(in the rows, 128 means zero)
A state moves one step at a time under one of 8 hidden systems, and each row is a state written as 20 numbers. Each run below is a few steps of one system.
trace 1, zunet, 11 rows:
[[138 114 191 131 121 139 142  98 147 101 110 100 148 136  96 116 160 111
   96 106]
 [111 101 141 109 106 104 134 101 107 176 139 133  84 113 140  97 116 138
   84 112]
 [102 130 154 122 101 162 112 117 167 145 131 132 136 133 118 157 103 183
  110 168]
 [121 131 176 149 141 112 160 105 120  87  81 130 105 117 120 144 100 151
  120 117]
 [100 123 130 120 140 127 132 112 105 174 117 146  66 137 148 153 105 111
  136 166]
 [112 112 152 138 150 144 102  98 176 105 125 105 126 146  99 150 117  97
  145 166]
 [ 90 113 134 156 140  74 110 107 127 110 138 117 105 117 118 115  95  93
  129  91]
 [ 91 144  98 149 118 110  78 138 132 163 141 125 124  95 128 156  96 126
  133 154]
 [142 141 125 158 149 109  93 130 118  83 105 106 159 102 118 156 105 154
  163 143]
 [122 148  97 128 158  95 130 139  69 132 101 120 133 144 148 133  94 108
  176 119]
 [135 148  72 107 163 136 103 147 135 138 116  99 152 144 114 133 143  78
  149 152]]
trace 2, luvad:
[[151 129  86  90 110  96 101 140 128 151 151 123 134  92 173  79 143 184
  121 159]
 [138 129 147 168 122 172 131 147 165  79 152 157 161 156 104 169 125 168
  123  76]
 [131 135 159 110 129 108 201 112  91 110 113 108  81 138 138 111 165  81
  103 111]
 [158 125 113  88 128 158  98 141 171 160 133 125 120  92 164 112 162 158
  131 187]
 [137  82 139 160 137 174 129 114 167  95 163 155 154 168  85 119 106 115
  156 100]
 [ 84 124 162 101  88  91 171 102  98 159 137 120 114 158 153  85 133 104
  105 125]
 [133 125 142 122 112 130  93 120 170 157 113 130 136  77 128 127 135 203
   83 158]
 [160  94 176 166 161 131 134  97 122  58 108 147 132 156  99 154 112 154
  153 116]
 [ 92 157 174  98 126 123 165 120 108 144  93 100 106 149 165 133 141  77
  160 179]
 [123 113  94 120 147 144  77 122 196 163 105 119 141  84  96 104 113 119
  121 183]
 [117  83 121 172 142  84  99  98 113 111 148 165 168 192 101 118  85 130
  165 110]]
trace 3, rame:
[[102 120 101 191  86 117  92 132 106 170 162 185 144 106  94 151  80 138
  130 123]
 [122 166  94 164 101 104 119 160  84 113 177 139  90  98 148 201 119 163
  122 122]
 [160 155 135 162 166 126 111 168  84  92 126 130 101 116 161 187 151 103
  180  77]
 [162 109 111 155 147 121 168 140  93  77 139 157 148 151 127  92 137  63
  213 106]
 [109 125  61 106 100 157 171 163 165 130 187 130 146 139 135  66 124  66
  156 124]
 [106 106  93 127 108 146  81 158 204 168 200 156 132 132 138 106 146 120
   92  72]
 [154 113 156 158  94 102  91 133 151 101 188 174 119 143 145 158 195 203
   79 102]
 [185 158 181 112 131 131 167 141 105  48 124 102 108 132 162 167 213 175
  109 114]
 [184 104 175  78 197 172 185 118 124  83  71  94 125 150 148  77 154  89
  169  97]
 [108  70 137  85 123 170 185  97 187 146 116 139 170 177 113  21  92  92
  164 156]
 [ 53 119 113 100  57 162 140 121 225 200 163 134 138 122 101  88  98 153
   42 152]]
trace 4, Geg (11 x 20):
[[137 138 140 118 155 137  99 128 135 150 102 118 122 137 114 166 147 155
   77 104]
 [149 108 172 119 129 123 127  90 113 135  96 135 140 144 116 121 133 165
  101 139]
 [120 135 131  76 113 139 143 109 128 142 131 103 141 171 134 117 128 157
  106 170]
 [114 128  98  97 135 136 106 126 167 149 127 118 126 108 135 122  98 172
  108 156]
 [117 123 105 153 123 116 127 128 127 133 118 172 142 119 111 131  82 171
  137 149]
 [122 165 109 139 112 136 166 138  94 118 120 134 121 132 115 176 106 146
  125 154]
 [144 138 140 127 144 121 126 119 113 104 118 109  77  89 141 158 139 143
  122 157]
 [128 101 150 127 126 105 129  95 118 123 135 132 106 121 149 101 125 114
  172 176]
 [100 135  94 114 106 136 141 135 132 139 166 102 138 126 134 102 109  82
  158 155]
 [134 138  71 149 139 122 101 168 140 134 151 135 130  82 129 126 111 114
  143  97]
 [141 129 131 184 137 116 125 144  85 126 111 179 131 130 114 159 117 112
  161  88]]
trace 5, luvad, 11 rows:
[[120 116 134 126  98 136 140 123 137 177 131 167 138 134 112 106 139 124
   92 118]
 [147 110 140 134 110 114 134  92 107 120 146 135 108 122 112 132 125 184
   91 140]
 [132 130 186 116 141 154 125 115 115 117 121 116 104 136 154 169 127 164
  132 125]
 [134 124 159 116 150 169 150 122 140 129  90 118 111 103 130 119 116 100
  158 146]
 [116 106  95 103 141 128 131 117 155 140 122 132 135 144 126  81  88 119
  161 170]
 [ 76 118 116 138 115 103 111 125 160 159 138 167 152 172 122 118  99 135
  117 120]
 [102 132 148 167 105  70 129 111 116 133 117 156 107 110 111 142 126 153
   83 121]
 [141 143 163 146 143 103 101 117 110  93 112 110  91  93 144 178 141 166
  132 153]
 [136 141 155 134 167 160 113 140 138  91 100  93 125 109 137 159 127  90
  191 146]
 [109 128  88 112 143 128 131 133 143 138 112 101 159 132 123  80 111  48
  182 153]
 [ 92 127  61 128 103  87  96 138 147 168 151 146 186 156 109  85 110 120
  117 126]]
trace 6, gol:
[[ 88 131 119  87 126 138 108 141 185 136 158  74 161 160 145  90 133  91
  117  92]
 [138 121 102 115 135  83  83 142 166 126 144 128 143 121 140  93 151 176
   77  74]
 [152 131 150 169 101  85 117 131 161  78 132 161 146 113 129 131 186 176
  122 160]
 [154 147 177 146 141 102 176 104 105  49  90 104 127 147 110 147 164 113
  127 144]
 [158 106 138  92 199 121 128  93  94 131  83 105  93 158 136 111 141  74
  157 151]
 [102 101 122  82 153 150  79 104 150 191 123 121 160 203 127 109 116  97
  145 154]
 [ 88 150 114 110  98 107  78 133 118 187 153 123 169 182 132 148 124 179
   64  99]
 [145 159 137 170 104  90  83 142 104 132 121 154 125  77 137 191 153 215
   85 136]
 [156 148 188 188 124 131 165 128  88  69  76 149 133  87 113 175 116 152
  178 168]
 [138 140 137 111 171 165 209 132  59 121  76 118 108 151 136 129 102  55
  201 139]
 [121 110  50  67 180 188 111 139 135 210 130 121 114 172 130 110  88  59
  152 129]]
trace 7, loso:
[[136 106 119 103 168 107 116 135 156 135  93 156 130 132 151  83  93 182
  123  87]
 [126 151 127 129 113 147 169 143 108 169  82 182 165 151 121 125 114 147
  149 154]
 [141 141  81 126 136 166 135 138 116 163 134 140  91 108  94 172 122 123
   89 158]
 [123  92 128 168 146 109  79 120 143 142 160 178  77 120 138 142 124 109
  148 124]
 [122 112 155 139  92 136 137 117  72 148 161 127 136 128 149 109 116 101
  181 131]
 [135 135 103  84 123 155 133 138 126 135 147  72 120  83 150  97 117 131
  116 119]
 [134 115 132 136 145 134 125 155 190 105 115 161 135 100 150  97 119 164
  148 100]
 [126 153 150 153  95 145 195 156 112 127 107 168 147 126 121 135 136 118
  143 119]
 [131 163 119 129 123 140 133 142 135 134 129 104  85  90 118 167 164  96
   91 149]
 [136  87 165 158 144 108 101 103 169  91 153 146  95 124 131 124 154 113
  143 136]
 [103 124 167 122  89 119 171 111 103 116 151 108 150 163 138  95 140  93
  143 114]]
trace 8, rame:
[[142 136 165 112 113 161 183 129  87 157 109 139  98 124 141 132 139 128
  109 114]
 [151 104 141 125 152 181 149 127 143 133 109 161 111 110 127 117  83 150
  154 121]
 [ 86 110 165 141 102 157 161 108 150 117 152 137 127 150 121 127  78 129
  144 132]
 [ 91 140 153 139  93 136 170 136 153 156 131 149  78  83 139 137 123 116
   99 124]
 [132 114 152 157 152 126 111 132 174 105 113 151  89  71 135 142 106 165
  127 107]
 [ 98 131 181 158 120  88 152 109 136  59 123 119 118 125 139 135 107 133
  150 130]
 [100 159 139 123 128  97 182 140 141 119  82 109 107  87 144  95 136  82
  130 134]
 [106 108 103 135 169  96 105 124 193 120  92 131 129  93 119  84  94 112
  138 125]
 [ 65 133 125 151 108  57  99 106 170 108 137 119 149 146 115 123 113 131
  117 165]
 [110 177 110 130 120  65 109 137 128 136  97  91 119  92 127 150 172 118
   71 150]
 [164 129 109 132 197  74  58 118 109 109  77  97 135 109 119 139 142 138
  132 134]]
trace 9, zek:
[[128 113 141 168 118 157 128  95  53 122 174  90  98 102  71 172  88  80
  107  64]
 [135 114 114 152 101 150  97 163 103 161 207 148  79  58 173 124 127 105
  168  91]
 [135 131 135 127 127 199 185 170 144 103 117 130 128  60 155 100  74 138
  183  94]
 [122  97  95 125 156 124 209 130 154 115 126 194  61 138 126  83  89 115
  112  76]
 [127  91 118 156 126 152 142 127 233 101 170 196  88 137 109 121 148 114
  126 162]
 [119  93 205 170 114 134 153  78 160  41 157 117 116 137  94 141 123 133
  124 134]
 [120 114 192 139 108  67 143 106 116  91 164 114  51 106 174 114 185 111
  110 118]
 [143 123 159  94 123 106 129 130 175  93 115  85 120  53 183  60 170 135
  152 162]
 [ 97 116 129  75 133  75 183 102 153 103  90 104 149 150 153  32  96 153
  135 144]
 [ 68 145 107 103 107  58 144 119 197 148 104 151 129 169 127 100 146 141
   68 179]
 [100 133 156 149 121  77  67  80 178 119  90 112 162 126  83 158 129 176
   85 201]]
trace 10, loso (11 x 20):
[[165 116 142 125 179 155 184 106  87  85  65 133 136 129  92 122  50 197
  121  80]
 [111 173  51 110 152  63 169 161 125 169  61 174 106 138 141 112 146 105
  119 162]
 [148 125 115 138 151 189  92 123 149 132 136 145 125 166 106 197 132 111
  180 222]
 [128  80  78 168 135 126 118 105  90 121 196 140 108 146  78 124  86  73
  127  73]
 [ 86 156 115 129 106  88  62 160 104 174 153 102 161 109 183 119 121 113
  166 110]
 [188 126 142 127 137 170 105 131  84  96 126  96 166  85 133 137 106 197
  161 121]
 [173 127  89 110 161 103 172 157 105 122  99 167 105 116 151  85 145 146
  120  65]
 [148 147 125 110 143 167 127 164 149 175  84 164 148 136 146 128 182  93
  163 168]
 [171  98 108 154 117 193 128 119 144 128 168 149 131 117  62 133 148 101
  108 129]
 [101 118 131 155  93 108  99 145 143 162 186 160 113 118 149 124 157 104
  103  67]
 [129 133 214 137  86 151  98 125  97 152 128  99 147  81 157 140 144 141
  142 120]]
trace 11, gipez, 11 rows:
[[146  98 190  87 131 196 110  98 122 115 127  47 185 126 133  85 105 121
  173 123]
 [146 124 133  94 114 137 129 144  76 220  98 149 169 147 138  83 151 140
   95  60]
 [161 150  65  86 148 162  78 156 157 138 163 114 148 177 128 170 159 187
   84 142]
 [141  75 128 142 137 121  99  93 116  64 195 117 158 176 114 107  87 167
  144  75]
 [128 113 153 139  99  95 137 122  58 160 182 176  91 193 172 138 171 106
  135 100]
 [171 113 154 109 153 191 120  90 111 130 146 115  66 157 115 193 162 127
  110 190]
 [141  60 179 114 145 170 138  77 132 150 117 157  90 112 123  94  60 183
  120 113]
 [ 97 134 160 148  96 133 131 158 171 180 135 211  98 128 151 154 140 180
   77  87]
 [154 146 115 175 145 108 113 137 163  49 145 146  88 106  95 205 148 185
   78 118]
 [124  96 154 161 143  45 155 102 129  44 134 158  78 119 167 105 107 157
  179 141]
 [ 81 144 210 139 116  96 190 118 147 128  86 158  75 152 154 138 182  62
  135 165]]
trace 12, gipez:
[[116 140 164 143 132 143 126 126 122 115 128  96 107 109 123 162 140  88
  117  93]
 [166 111 122 132 145 117 113 118 109 140  97 145 116  84 130 110 133 145
  145 157]
 [104 139 146 110 109 146 163 141 160 135 110 144 152 150 144 114 117 151
  141 152]
 [117 143 124 135 143 123 128 140 140 124 117 102 121 124 109 140 135 101
   91  73]
 [153 110  86 139 139  89  86 125 134 118 140 142 133 104 128 109 137 139
  142 151]
 [101 136 152 128  86 128 165 122 126 104 147 123 156 156 135 114 128 126
  153 151]
 [124 148 140 117 138 128 137 129  92 142 111  88 104 118 127 147 145  86
  103 100]
 [153 110 116 111 156 134  85 114 133 152 106 127 130 104 127 113 126 147
  147 171]
 [ 97 129 138 124  98 146 154 130 143 133 126 143 172 156 120 107  93 154
  127 123]
 [118 159 102 132 136 115 114 156 114 137 140 110 116 130 124 159 139 109
   92  75]
 [164 110 105 143 151 113  76 118 121 100 145 123 133 122 126 133 134 135
  168 165]]
trace 13, gol, 11 rows:
[[115 109 143 148 108 175 123 125 130 118 180 137 124 147 116 160  83 161
  123  95]
 [114 142 142 161  86 109 149 143  92 158 134 148 114  82 128 124 140  95
  114  97]
 [132 142 108 117 131 139 141 133 145 107 111  97 112  56 131 115 103 133
  145 171]
 [124  97 148 125 139 166 159 130 153  98 152 142 120 153 148 104  94 127
  169  90]
 [104 134 101 124 116 113 146 151 150 161 136 148 123 140 129  92 156  63
  108  94]
 [126 124  72 113 128 111 103 121 173 112 148  99 119 100 110 112 125 156
   83 153]
 [140  93 179 157 108 119 116 106 144  77 177 145 118 139 134 127 140 167
  130 112]
 [109 151 175 142 113  83 155 129 114 111  96 109 126 111 132 120 178  74
  124 119]
 [136 123 112  83 189 108 126 106 144 109  78  85 110 119 140 104 112 125
  141 163]
 [116  87 142 113 152 141 101 112 163 137 147 163 141 213 149 114 117 135
  165 125]
 [ 88 158 106 133 102  75 110 137 123 163 133 136 158 178 115 144 161 105
   76 114]]
trace 14, zunet (11 x 20):
[[ 72 167 121 148  99  85 186 152 102  78 160 130  98 137 173 154  81 153
  148  97]
 [128 183 136 135 152 158  97 180 135 172  79 135 104  92 155 198 166  91
  155 154]
 [173  75 158 137 157  89 100  88 116  78 126 127 136 136 134  88 161 111
  196 171]
 [ 59 144 116 105  93  91 140 128 104 133 182  73 146 183 154 101 112  70
  135 105]
 [119 161 109 119 137 121  63 158 186 160 101  80 147  65 119 134 159 113
   77 115]
 [167 100 115 146 136  59  82 111 111 100 122 164 153 120 138 105 126 224
  134 138]
 [ 98 193 112 124  97 125 171 147  48 130 115 119 169 185 130 178 104 147
  138 144]
 [181 151 124  89 194 171 125 134 109 142  59  78 109 109 110 157 169  86
  113 130]
 [164  47 102  97 177 111  93  80 133 139 152 149 127 198 124  56 130 120
  145 119]
 [ 69 144  81 136  73 130 160 133 156 129 180 115 184 175  68 110 107  97
   73  95]
 [169 151  93 151 130 141 109 157 136 133 118 132 101  22  96 163 139 176
   47  80]]
trace 15, zek, 11 rows:
[[105 129 188 139 102 104 181  92  92 106 110 126 121 154 125 127 127 100
  145 151]
 [134 146  95 115 117  85 134 127 137 112 140  99  85  90 133 117 176 111
   86 154]
 [116 102 128 103 143 119  75 107 171 116 131  85 158 113 142  87  97 143
  159 156]
 [ 62 152 155 132  93  76 163 122 108 137 103 136 157 166 142 110 101 123
  134 129]
 [125 169  94 137 125  82 113 141 150 138  99 132 107  87 116 157 158 153
   63 152]
 [145 107 132 130 177 116  50  97 126 122  98 116 147 131 124 142  98 167
  167 166]
 [101 168 139 131 119  96 157 135  60 133  97 129 152 183 144 150 128  84
  177 152]
 [146 179  47 120 144 107 110 161 126 129 111  91 139 102  99 151 164  97
   83 117]
 [136  98  97 131 163 130  36 121 130 137 147 120 190 155 120 124  80 150
  162 103]
 [ 94 176 157 162  95 132 149 167  76 155 122 168 178 182 138 178 120 123
  157  92]
 [190 165  91 143 158 146 113 167  98 138 101 140 108  82 104 188 176 141
   73  82]]
trace 16, Geg, 11 rows:
[[100 147 137 113 122 130 152 127 180  99 142 105 104 162 138 153 161 103
  122 184]
 [101 114 130 146 125 110  80 108 197 101 141  94 130  84 110 113 119 120
  118 154]
 [112 134 105 174  98  84 105 133 136 106 141 146 198 137 103 119 120 130
  157 145]
 [119 184 111 144 137 133 117 156 113 100 100  93 173 146 106 194 117 118
  137 127]
 [158 145 137 134 178  86 112 112 104  84  59  88 123  95 112 145 138 127
  127 127]
 [145 122 136 113 149  94 135  91 102 131  79 120 135 158 112  96 161  81
  156 194]
 [118 123  73  88 138 149 116 105 129 154 133  69 147 134  89 103 121  67
  128 182]
 [141 118  42 137 142 104  63 126 109 174 138 128 150  92  93 109 104 125
  112 131]
 [151 138  96 167 135 134 107 135  36 182 107 172 162 137  95 171  97 132
  149 117]
 [171 152 129 107 148 155 164 122  12 143  97  95  98 126 131 172 118 129
  119 107]
 [176 101 143  70 166 123 140 102  75 168 105 114  50 103 181  90 157 127
  132 146]]

Which system made each run below?
trace 17:
[[159 102 195 151 127 116  88 139 136 133 130 174 142 134 158 123 177 185
  101  31]
 [201 127 190 104 122 167 150 149 102 135  99 172 136 133 186 125 200 191
  152 135]]

zek
trace 18, 2 rows:
[[148 112  93 141 133 139 117 141 117 140 159 160 101  94 143 123 110 124
  163 126]
 [115 119 128 157 121 130 145 137  83 138 154 160  94 129 139 141 106  98
  153  97]]

Geg
trace 19 (2 x 20):
[[123 116 124 112 153 132 110 100 108 110 157  74  86 135 129 150  97 125
  120 121]
 [134 128 148 121 145 146 100 152 122 169 103 132 141 112 167 117 117 119
  165  93]]

luvad
trace 20 (2 x 20):
[[141 126 131 165 105  96 109 129 150  89 136 128 138  53 127 107 129 163
  148 165]
 [110 139 153 133 147 111 119 127 153  53 132  86 155 170 140 142 129 127
  155 119]]

luvad
trace 21:
[[157 125 101 146 149 147 142 142 134 125 109 151 121  84 114 122 131 109
  162 149]
 [129 114  97 128 146 139 159 120 123  89 150 131 119 158 118 121  99 119
  148 128]]

zek
trace 22 (2 x 20):
[[173 104  69 112 158 145  33  99 115 165 161  98  97  85 109 160 130 152
  109 198]
 [103  96 176 144  74 155 132 100 109 120 164 146 198 153 133 104  39 209
  175 138]]

gipez
trace 23:
[[129 103 136 164 128 128 114 136 162 143 138 204 118 155 120 140 145 140
  122  99]
 [169 129 174 160 125 160 138 126 125  91 128 150 128 130 115 171 162 154
  137 139]]

zek
trace 24:
[[142 138 135 164 126  62 100  99  94  61  86 111 209 112  95 129  88 199
  152 151]
 [ 97 208 153 126 159  94 128 143  98 101  54  82 168 188 122 209 140 113
  137 153]]

luvad
trace 25 (2 x 20):
[[ 66 183 174 130  65 112 113 128  88 205 102 106 164 112 134 161 119 140
   93 142]
 [165 145  98 148 169  96 115 134  74 156  59 157  99  69 109 160  93 183
   90 110]]

rame
trace 26, 2 rows:
[[171 119 132  49 134 195 156 133 121 191  85 121 169 143 149  68 139 151
  141 166]
 [148  97  66 116 133 193 143 143 201 174 128 188 138 118  77  95 106 148
   80 123]]

loso
trace 27, 2 rows:
[[112 114 138 109 160 159 148 148 191 137 125 156 113 174 135 119 124 107
  111  63]
 [126 107 120 168 101 113 149 122 171 140 137 194 105 105  88 109 157 111
   87 137]]

zunet
trace 28, 2 rows:
[[ 88 146 161 141  70  91 168 113  97 117 143 124 140 146 137 124 126 124
  139 168]
 [107 159 128 105 169 111 123 139 120 118 108  81  70 113 165 167 119 115
  126 120]]

gol
trace 29, 2 rows:
[[ 47 131 180 114 103 118 109 135 170 166 137 115 161 174 168 107 111 106
  146 111]
 [120 161 152 164  83  93 155 137 123 140  79 147 160  76  98 127 151 155
   71 116]]

zek
trace 30, 2 rows:
[[100 126 133 117 102 129 112 113 166 155 118 114 153  98 108 104 113 140
  102 156]
 [109 134 137 130 126  93  97 104 129 142 115 110 117 114 123 144 112 174
   74 125]]

rame
trace 31:
[[141 129  83  91 185 132 111 164 138 121 110  94 146 120 168  82 107 110
  160  54]
 [131 140  42 120 131  99 126 173 171 147 130 177 172 151 130  79 149 122
  133 130]]

zunet
trace 32, 2 rows:
[[121 112 176 114  39 140 160 147 126 171 185 170 138 142 180  76 192 129
  119 113]
 [184 153 150  93 127 173 132 131 120  98 144  66  99 115 126 180 205 158
   54 116]]

gipez
trace 33, 2 rows:
[[141 126  94 131 111 125 158 158  90 111 176 147 113 121 170 109 135  93
  214 159]
 [146 136 183 107 123 212 168 138 121 132 123  99 132 132 138 131 161  62
  171 131]]

gipez
trace 34, 2 rows:
[[116 105 145 155 108 133 133 131 183 142 130 146 106  43 128  75 131  79
  142 134]
 [117 105 125 141 109 106 182 110 142  64 145 140 117 101 127  85  71 177
  145 147]]

zek
trace 35, 2 rows:
[[111 167 140 120 109 109 154 145 109  99 141  79 109 108 166 138 155  90
  145 135]
 [147 128 146 113 158 138 126 123 170  58 119  70 128 109 134 121 145 118
  144 134]]

loso
trace 36 (2 x 20):
[[105 116 163 189  96 133  73 121 144 160 148 191 140 128 105 179 116 157
  127 132]
 [105 124 182 161 126  94 145  80  74  89 120  86  82  95 109 155  91 113
  115 119]]

luvad
trace 37:
[[127 107 110 124 152 124  97 122  77 151 140 118 158 157 128 108  90 106
  167  85]
 [117 144  82 129  90 121 139 154  99 171 152 169 160 155 136 121 126 124
  150 149]]

rame
